grid =
[[128 128 129 129 128 128]
 [132 122 152 134 129 136]
 [128 128 128 128 128 128]
 [143 122 128 116 126 130]]
The top-left entry is 128
Which number is the fourth entry, reading row by row?
A: 129
The entry just right of the largest entry: 134
The largest entry -> 152
The bottom-right entry is 130
The second largest entry is 143
Which number is the entry in the top-right corner?
A: 128
Which number is the entry directly above 143?
A: 128
The entry directly below the largest entry: 128

m =
[[126 133 133 126 130 127 127]
 [138 126 124 131 123 132 113]
 [121 126 115 137 116 128 129]
 [120 152 142 132 127 156 121]
 [120 125 114 135 119 147 127]
 [133 124 111 136 118 120 130]
 [119 124 112 137 116 130 129]
 [139 124 123 130 125 125 122]
 [112 125 123 130 126 133 113]
 [128 139 137 128 129 124 127]
 [125 131 130 128 126 130 130]
 [123 147 141 131 128 133 107]
 [132 127 114 136 115 128 135]
 [133 134 131 128 129 124 122]
 [129 152 138 131 125 128 129]
 [142 140 135 129 128 125 133]]
Counting starts at 1.
Find the entry in the bottom-left corner.
A: 142
The entry in row 2 and column 1: 138
Find the top-left entry.
A: 126
The bottom entry of the column that holds the largest entry -> 125
Find the entry in row 2 and column 2.
A: 126
Find the entry just right of the largest entry.
A: 121
The entry at row 3, column 2 is 126
Find the entry just left of the largest entry.
A: 127
Find the entry just left of the smallest entry.
A: 133
The entry in row 3 and column 3: 115
Find the entry directly above the largest entry.
A: 128
Find the entry in row 1 and column 2.
A: 133
The entry in the bottom-right corner: 133
Find the entry in the top-right corner.
A: 127
Find the top entry of the column that holds the largest entry.
A: 127
The entry in row 1 and column 3: 133
Find the smallest entry.
A: 107
The entry in row 3 and column 1: 121

Questions about the row below.
1) Which number is the smallest entry?
2) Which number is the median entry?
[132 134 130 155 111 127 145 121 128]
1) 111
2) 130

Questions about the table below. Indices start at 1.
1) Find the entry in row 3 and column 2.
2) Find the entry at row 3, column 1.
3) Find the entry in row 2 and column 1.
4) Find the entry in row 1 and column 1.
5) Find the bottom-right entry.
6) Find the entry at row 1, column 2.
7) Find the top-right entry.
8) Find the entry just left of 145.
[[136 124 140 132 121 146 126 141 129 150 120 127 118 130 147 120]
 [137 121 141 131 122 147 129 141 127 151 121 126 120 134 148 114]
 [136 124 136 133 119 145 126 136 127 153 125 130 119 128 147 113]]
1) 124
2) 136
3) 137
4) 136
5) 113
6) 124
7) 120
8) 119
